One vector is turned by the same rotation once a tick. Each row is the vector after some number of ticks, and that number follows the row.
The counts run from 0 to 436.
[ 0.79  1.47  0.08 -2.90 -0.39  1.56 -1.29 -0.58  0.44  2.29  0.88  2.07
 -2.20 -1.71  0.43 -1.37 -2.51 -0.38 -0.64  0.69  0.26  0.75 -0.68 -3.27
  0.87  1.46 -0.02 -3.24 -3.34 -0.48 -0.42 -1.13 -1.25  2.14  1.07 -2.27
 -1.71 -2.60  1.72 -0.13  2.98  2.21 -2.77  0.97 -1.94 -0.54  0.66 -0.11
 -0.72 -0.04  2.38  0.46 -0.53  2.43  1.20] => 416
[ 0.48  0.11  0.51 -2.62 -0.95  1.05 -1.07  0.21  1.05  2.74  2.48  1.39
 -2.58 -2.38 -0.59 -1.52 -1.91  1.52 -0.65  1.83 -0.93 -0.78 -0.35 -0.60
  1.81  0.04  0.28 -1.22 -2.59 -0.12  0.62 -1.08 -0.11  3.63  1.58 -2.32
 -1.37 -3.33 -0.98 -2.02  1.27  1.36 -1.20  2.69 -3.32  0.28  1.40  0.12
  0.61 -0.43  2.09  1.93 -0.58  1.57  2.09] => 193
[ 2.38  0.20  0.82 -2.03  0.55 -0.02 -1.57  0.53 -1.25  2.71  1.87  2.64
 -1.76 -2.00  0.14 -0.33 -2.75  0.19  1.53 -0.10  0.51  0.38  0.61 -4.08
  0.40  1.62  0.31 -3.40 -1.54 -2.17  0.02 -1.07 -0.85  1.33 -0.45 -0.48
  0.24 -2.87 -0.29 -0.52  3.03  0.78 -3.47  1.68 -1.06  0.33  0.20 -0.61
 -1.12 -0.14  2.49  0.11 -0.90  2.67 -0.13] => 6
[ 2.74  0.97  2.62 -2.58  1.37 -1.09 -1.45  0.39 -0.12  2.41  1.63  0.36
 -0.39 -3.33 -1.11  0.69 -2.11 -0.28  0.78  1.55  1.57  2.06 -0.34 -1.83
  1.55  2.66  0.12 -2.75 -0.07 -0.57  1.07  1.26  1.05  1.26  0.83 -1.79
 -0.23 -1.33 -0.91 -2.53  2.26  2.31 -3.54  0.98 -2.52  1.58 -0.15 -0.65
 -0.80 -0.05  1.68 -0.89 -0.77  2.45 -0.11] => 132
[ 1.16  1.07  0.99 -2.07  0.80  0.52  0.88  0.60  0.24  3.56  1.78  0.13
 -2.72 -2.40 -1.70 -0.02  0.30  0.86  0.30  2.53 -1.07  1.57  0.26 -1.30
  1.58 -0.04 -0.86 -3.60 -2.07 -0.98  1.18  0.61 -1.39  1.50  1.21  0.23
 -1.15 -2.37 -2.29 -1.02  1.59  1.71 -0.94  2.36 -2.08 -1.33 -0.26 -0.93
 -0.98  1.87  4.27 -1.12 -0.11  2.08  0.15] => 362
[ 0.35  1.64  1.02 -2.29 -0.90  1.22 -1.01 -0.21  2.56  2.76  2.62  1.04
 -1.33 -2.21  0.07 -1.51 -2.29  1.30 -0.71  1.07  0.36 -0.04 -0.17  0.64
  1.74  0.99 -0.64 -0.64 -2.56 -0.70  1.10  0.47 -0.08  2.70  1.91 -3.18
 -1.29 -3.40 -1.11 -2.20  1.43  1.64 -2.15  1.68 -3.32  0.39  1.71 -1.13
 -0.45 -0.24  1.99  1.71 -0.57  1.39  1.53] => 196
[ 0.51  0.39  0.76 -3.48 -0.27  1.15 -1.38 -0.44  1.43  1.44  0.86  1.33
 -2.95 -2.20  0.28 -0.54  0.19 -0.03 -1.43  2.04 -0.79  0.75 -1.33 -1.82
  1.00 -0.03 -0.64 -2.16 -2.03  0.84  0.85 -0.81 -2.55  3.21  2.03 -2.14
 -1.84 -3.42  0.29 -0.26  2.11  2.53 -1.81  1.13 -1.37 -0.11  0.78 -0.53
  0.17  0.17  3.01  0.34  0.43  3.81  1.33] => 432
[ 2.03 -0.76  2.48 -2.02  1.07  0.19 -1.18  1.19  0.23  3.34  0.91  2.26
 -2.45 -2.47 -0.48  0.34 -1.65 -0.48  2.22 -0.33 -0.14  1.06  0.99 -3.05
  1.16  0.91  0.47 -2.94 -2.59 -0.93  0.61 -0.94  0.11  1.13  0.01  0.07
  0.80 -2.40  0.08 -0.40  2.73  0.99 -3.73  1.66 -1.96 -0.16 -0.64 -1.13
 -1.19  0.29  2.15 -2.19 -0.86  2.18 -1.09] => 2
[ 0.89 -0.16  2.97 -2.18  0.95  0.03  1.88  0.17  0.66  3.05  2.43 -0.17
 -1.79 -2.28 -1.44  1.01  0.13 -0.35  1.40  0.51  0.91  1.00  1.00  0.56
  2.18 -0.07 -0.80 -1.86 -1.89 -1.18  2.06  1.32 -1.56  0.80  0.70 -0.21
 -1.66 -2.23 -2.14 -2.11  1.67  2.55 -2.38  2.01 -2.94  0.17 -0.78 -2.77
 -1.41  1.73  2.14 -1.59 -0.05  2.51 -0.75] => 220
[ 1.03 -0.15  2.54 -1.62  0.96  1.50 -0.85  2.00 -0.88  1.95  0.99  1.48
 -2.84 -2.61 -1.41  0.61 -1.69  0.49  1.38  1.61 -0.04  1.22 -0.67 -2.43
  0.71  1.49  1.20 -1.56 -2.12 -0.63  0.86 -1.29  2.52  2.18  0.96 -0.94
  0.68 -1.15  0.25 -1.92  4.39  1.64 -1.97  1.24 -2.86 -0.29 -0.21 -0.61
 -0.87  0.67  1.52 -2.07 -1.92  1.91  0.05] => 257
[ 1.40  0.70  2.23 -1.03  1.33  1.73  0.06  1.36 -2.74  2.03  0.92  0.54
 -1.65 -3.26 -1.99  0.46 -2.23  0.06  1.56  2.05  0.13  1.14 -1.05 -1.80
  0.05  1.78  0.35 -0.93 -2.46 -1.31  1.91 -1.10  2.19  2.31  0.14 -1.25
  0.14 -1.11  0.27 -1.94  3.85  2.80 -2.23  0.86 -2.23  0.61 -0.23 -1.19
 -1.10  0.96  0.88 -1.35 -1.34  3.03  0.17] => 254
[ 2.60  1.37  2.08 -2.56  1.36 -0.95 -1.54  0.28 -0.74  2.36  1.61  0.53
 -0.37 -3.29 -1.08  0.32 -2.43  0.19  0.58  1.90  1.47  2.06 -0.47 -2.05
  1.02  2.56 -0.19 -2.72  0.27 -1.08  1.21  1.22  0.88  1.56  0.60 -1.93
 -0.01 -1.68 -1.15 -2.54  2.05  2.29 -3.27  0.82 -1.99  1.57  0.05 -0.48
 -0.89  0.15  1.72 -0.40 -0.42  2.75 -0.09] => 131
[ 1.71  0.91  1.61 -2.37  0.76  0.10 -2.40  1.31  0.69  2.47  1.13  1.56
 -2.43 -2.76 -0.59 -0.13 -1.36  1.95 -0.05  2.81 -0.89  2.22 -0.62 -2.87
  1.05  1.70  0.13 -2.91 -0.47 -0.72  0.70 -0.10  1.07  2.48  1.17 -1.36
  1.13 -2.12 -1.29 -2.01  3.07  0.85 -1.66  1.79 -2.12 -0.22  0.71  0.03
 -0.49  0.51  2.99 -1.16 -1.12  1.86  0.31] => 124
[ 1.84  1.10  1.06 -2.19  0.24  0.57 -1.33  0.37 -1.93  2.19  2.15  1.96
 -0.99 -2.21 -0.44 -0.04 -4.03 -0.51  1.13  0.06  2.08  0.29 -0.22 -3.02
 -0.07  2.42  0.26 -2.24 -1.45 -2.08  0.25 -0.89  0.79  1.49  0.33 -1.84
 -0.67 -2.22  0.27 -1.34  3.49  1.71 -3.83  0.61 -1.59  1.34 -0.06 -0.67
 -0.97 -0.56  1.26  0.84 -0.98  2.84  0.20] => 403
[ 0.61  0.24  2.45 -2.68  0.25  1.40 -0.17  0.37 -0.70  0.04  1.63  0.61
 -1.88 -1.95 -0.61  1.02 -0.44 -1.65 -0.37  0.96  2.05  0.72 -1.42 -1.33
  0.61  1.31  0.72 -1.25 -1.70  0.07  1.21 -1.11 -0.22  2.12  2.38 -2.66
 -2.28 -1.24  1.48 -1.52  4.27  3.69 -2.69  0.26 -2.53  0.78  0.48 -1.24
 -0.30 -0.54  1.23 -0.03 -0.71  3.66  1.73] => 31
[ 0.61  2.38  0.99 -0.70  0.31  2.16  2.16  0.77 -1.80  2.90  3.18 -0.23
 -1.22 -1.84 -1.69  0.43 -1.93  0.00  1.33  1.15  1.32 -0.02  0.23  0.13
 -0.23  0.77 -0.84 -1.40 -2.92 -2.93  1.69 -0.12  0.02  0.81  1.13 -1.00
 -2.16 -2.23 -1.34 -1.81  3.20  2.49 -2.25  0.98 -1.81 -0.74 -0.24 -2.40
 -1.73  1.42  2.55  0.18 -0.52  2.65  0.43] => 97
[ 1.38  0.01  1.67 -2.04  0.33  1.09 -2.20  1.66  0.22  2.68  1.49  3.00
 -2.58 -2.09  0.11  0.18 -2.92  0.44  1.60 -0.16  0.41  0.54  0.53 -3.41
  0.28  1.53  0.66 -2.23 -2.13 -1.49  0.09 -1.62  0.93  1.55  0.60 -0.95
  0.97 -2.75  0.26 -0.49  3.93  0.59 -3.25  1.15 -1.53 -0.14 -0.01 -0.76
 -1.00 -0.11  2.33 -0.90 -1.30  2.19 -0.49] => 398
[ 0.36 -1.96  2.84 -2.64 -0.07  1.76 -0.22  1.41 -0.57  0.66  2.01  1.36
 -3.17 -2.01 -0.74  1.37  0.27 -1.18  0.86  0.32  0.67 -0.85 -0.58 -1.39
  0.61 -0.40  0.97 -0.43 -2.35  0.07  1.19 -2.58 -0.57  2.51  2.10 -1.44
 -1.78 -2.11  0.86 -0.92  4.04  2.42 -2.41  1.11 -2.20  0.57  0.03 -1.30
  0.34 -0.78  1.51 -0.06 -0.71  3.93  1.15] => 171
[ 1.81  1.91  1.58 -0.10  0.70  1.46 -0.56  1.59 -1.37  1.24  2.40  1.24
 -1.31 -2.38 -0.69  0.20 -2.20  1.36  1.15  1.45  1.04  0.44  0.07 -1.54
 -0.72  2.08 -0.04 -0.96 -1.40 -2.98  1.76 -0.42  1.53  1.14  0.89 -2.03
  0.81 -2.22 -0.72 -2.26  4.54  1.71 -2.69  0.57 -1.47  0.14  1.18 -1.90
 -2.04  0.38  2.42  0.31 -1.73  2.68  0.53] => 249
[ 2.24 -1.78  2.57 -2.00  0.64 -0.29 -0.43  0.31 -0.44  0.65  1.27  1.54
 -2.67 -1.90 -0.31  0.62  0.68 -1.31  0.92 -0.33 -0.01  0.12  0.51 -3.34
  1.66  0.39  1.19 -2.86 -2.56 -0.57  0.87 -1.60 -2.28  1.48  0.46 -0.77
 -0.62 -2.15  1.74 -0.28  3.36  2.38 -3.15  2.04 -2.18  0.47  0.74 -1.24
 -1.00 -0.35  2.14 -0.75 -0.83  3.28  0.87] => 155
[ 2.60  0.15  2.76 -1.88  0.97 -0.70 -0.01 -0.31  0.08  1.52  1.21  0.58
 -0.57 -2.32 -0.29  0.43 -0.58 -2.32  1.07 -0.74  1.75  0.89  0.59 -2.02
  1.20  1.76 -0.02 -2.59 -2.72 -0.93  1.45  0.08 -1.63  0.39  0.48 -1.45
 -1.05 -1.96  1.52 -0.48  2.39  3.11 -4.56  0.90 -2.02  1.03  0.27 -1.98
 -1.63 -0.29  1.80 -0.60 -0.33  3.40  0.17] => 150
[ 0.29 -0.17  2.50 -2.86  0.38  2.02 -0.21  0.60  0.46  0.77  0.88  0.59
 -2.75 -2.20 -0.63  0.99  0.10 -1.68 -0.20  1.15  1.00  0.85 -1.38 -0.99
  0.63  0.71  0.51 -0.94 -2.73  0.85  1.01 -1.27 -0.12  2.28  2.76 -2.14
 -2.10 -1.51  1.66 -1.00  3.82  3.50 -2.40  0.17 -2.45  0.19 -0.02 -1.06
 -0.24 -0.07  1.44 -0.85 -0.52  3.64  1.19] => 33
[ 0.10 -1.72  2.61 -2.59 -0.35  2.04 -0.54  1.58  0.26  1.01  1.97  1.72
 -3.45 -1.74 -0.46  1.41 -0.01 -1.01  0.88  0.30  0.47 -0.76 -0.51 -1.45
  0.34 -0.53  0.85 -0.33 -2.85  0.13  0.91 -2.52 -0.52  2.62  2.43 -1.26
 -1.37 -2.54  0.90 -0.46  4.04  2.17 -2.52  0.91 -2.22  0.04 -0.08 -1.42
  0.25 -0.69  1.88 -0.20 -0.80  3.68  1.04] => 172
[ 0.59  0.72  2.22 -0.44  0.59  2.16  1.96  2.12 -0.88  2.50  2.51  0.02
 -2.65 -1.87 -2.18  0.83 -0.14  0.25  1.30  1.53  0.29  0.36  0.19 -0.55
  0.73  0.54  0.46 -1.73 -3.31 -1.54  1.39 -0.78  1.27  1.35  2.12 -0.50
 -1.18 -1.02 -0.83 -1.95  3.99  2.22 -1.13  1.51 -3.26 -1.46 -0.11 -1.61
 -1.23  1.28  2.90 -1.00 -1.66  1.53  1.02] => 102
[ 1.43  0.34  1.52 -3.19  0.66  0.45 -1.19  0.12  1.12  3.12  0.06  1.27
 -2.30 -2.52 -0.87 -0.23 -1.51 -1.11  0.08  1.32 -0.11  2.02 -0.54 -3.05
  2.09  1.67  0.33 -3.82 -3.07  0.82 -0.18 -0.40  0.07  1.85  1.30 -1.14
 -0.99 -1.51  1.19 -0.62  2.12  2.38 -2.76  1.44 -3.10 -0.48 -0.35  0.29
 -0.23  0.29  2.29 -1.59 -0.51  1.72  0.54] => 275
[-0.27  1.72  0.32 -2.87 -0.40  1.24  0.28 -0.29  0.56  2.57  3.09  1.10
 -2.60 -1.41 -0.20 -0.77 -2.25  2.31 -0.65  1.95  0.77  1.06 -0.40 -0.88
  1.86  0.74 -0.73 -2.28 -0.29 -1.97  0.69  0.95 -1.17  2.25  0.80 -1.67
 -2.11 -2.72 -2.82 -2.75  2.92  1.59 -0.64  2.49 -2.67 -0.19  0.74 -0.91
 -0.72  1.50  2.40  0.66 -0.50  1.60  0.45] => 349
[ 0.81  1.68  1.29 -2.54 -0.18  0.93 -0.63 -0.65  0.59  0.55  1.78  0.80
 -1.07 -1.65  0.25  0.08 -1.82 -1.10 -1.03  0.59  2.30  0.94 -1.07 -1.65
  1.03  2.20  0.12 -2.21 -1.85 -0.67  0.40  0.00 -1.14  1.42  2.06 -3.26
 -2.38 -1.64  1.63 -1.45  3.61  3.45 -3.23  0.56 -2.64  0.64  1.04 -1.09
 -0.91 -0.49  1.71  0.90 -0.80  2.59  1.79] => 421
[-0.91 -0.41  2.07 -2.66 -0.10  1.76  0.86  0.27  1.17  2.45  2.07  1.02
 -3.56 -1.63 -0.85 -0.46 -1.15  1.21  0.34  1.12 -0.04  0.91 -0.26 -0.26
  2.88  0.02  0.47 -1.12 -2.46 -0.47  1.13 -0.12  0.12  2.58  0.83 -1.16
 -1.82 -1.87 -1.27 -2.75  3.24  2.11 -0.65  3.00 -4.32 -0.43  0.40 -1.35
 -0.34  1.47  1.06 -1.08 -1.28  1.08  0.44] => 343
[ 1.81  0.97  1.69 -2.13  0.33  0.60 -1.11  0.60 -1.62  1.77  2.24  1.79
 -0.70 -2.16 -0.46  0.24 -3.90 -1.04  1.20 -0.16  2.54  0.44 -0.02 -2.65
  0.26  2.57  0.71 -2.19 -1.41 -1.84  0.11 -0.85  1.08  1.40  0.56 -1.96
 -0.88 -1.82  0.60 -1.57  3.73  2.13 -3.85  0.63 -1.97  1.32 -0.01 -0.73
 -0.96 -0.64  1.02  0.59 -1.14  2.55  0.35] => 404
[ 1.47  0.13  1.69 -2.64 -0.05 -0.10 -1.87  0.03  2.15  0.64  1.77  1.65
 -2.05 -1.88  1.17  0.39  0.59 -0.13 -0.53  0.30  0.32  0.36  0.17 -1.85
  0.89  0.51 -0.59 -2.11 -1.27 -0.50  1.37 -0.29 -3.08  1.65  1.88 -2.16
 -0.58 -3.99  0.30 -0.33  2.53  1.87 -3.19  0.91 -0.88  0.46  1.31 -1.83
 -1.07 -0.69  3.39  0.47  0.32  4.03  0.78] => 297
[-1.00  0.19  1.58 -2.73 -0.22  2.03  0.75  0.13  1.67  2.84  1.84  1.13
 -3.69 -1.45 -0.55 -0.66 -1.40  1.42  0.06  1.22 -0.47  1.08 -0.03 -0.37
  2.65 -0.08 -0.07 -1.38 -2.62 -0.57  0.85  0.09 -0.14  2.52  0.95 -1.22
 -1.82 -2.22 -1.34 -2.39  2.97  1.84 -0.76  2.77 -3.94 -0.76  0.14 -1.25
 -0.62  1.72  1.47 -1.27 -0.93  1.01  0.21] => 344
[ 0.06 -0.81  1.59 -1.65 -0.67  2.23 -0.23  0.98  1.43  2.74  2.45  1.88
 -3.03 -1.79 -0.49 -0.93 -1.70  0.99  0.86 -0.15 -0.79 -1.31  0.72 -0.34
  1.72 -0.43  0.58 -0.16 -4.18 -0.77  0.94 -1.89  0.24  2.72  1.27 -1.44
 -0.77 -3.32 -0.20 -1.43  2.57  1.09 -1.90  2.52 -3.67 -0.30  1.07 -1.29
 -0.30 -0.24  1.81  0.69 -1.28  1.22  1.14] => 328
[ 1.97 -0.76  3.07 -1.31  1.57  0.94 -0.73  1.39 -1.11  2.49  0.64  1.30
 -1.89 -3.19 -1.39  0.84 -1.75 -0.63  2.42  0.54  0.01  0.97  0.05 -2.01
  0.33  1.17  0.06 -1.22 -2.70 -0.91  1.78 -1.02  1.58  1.68 -0.10 -0.58
  0.94 -1.90  0.56 -0.98  3.18  2.11 -3.69  0.76 -1.76  0.47 -0.56 -1.89
 -1.22  0.53  1.07 -2.23 -0.90  3.28 -1.11] => 392
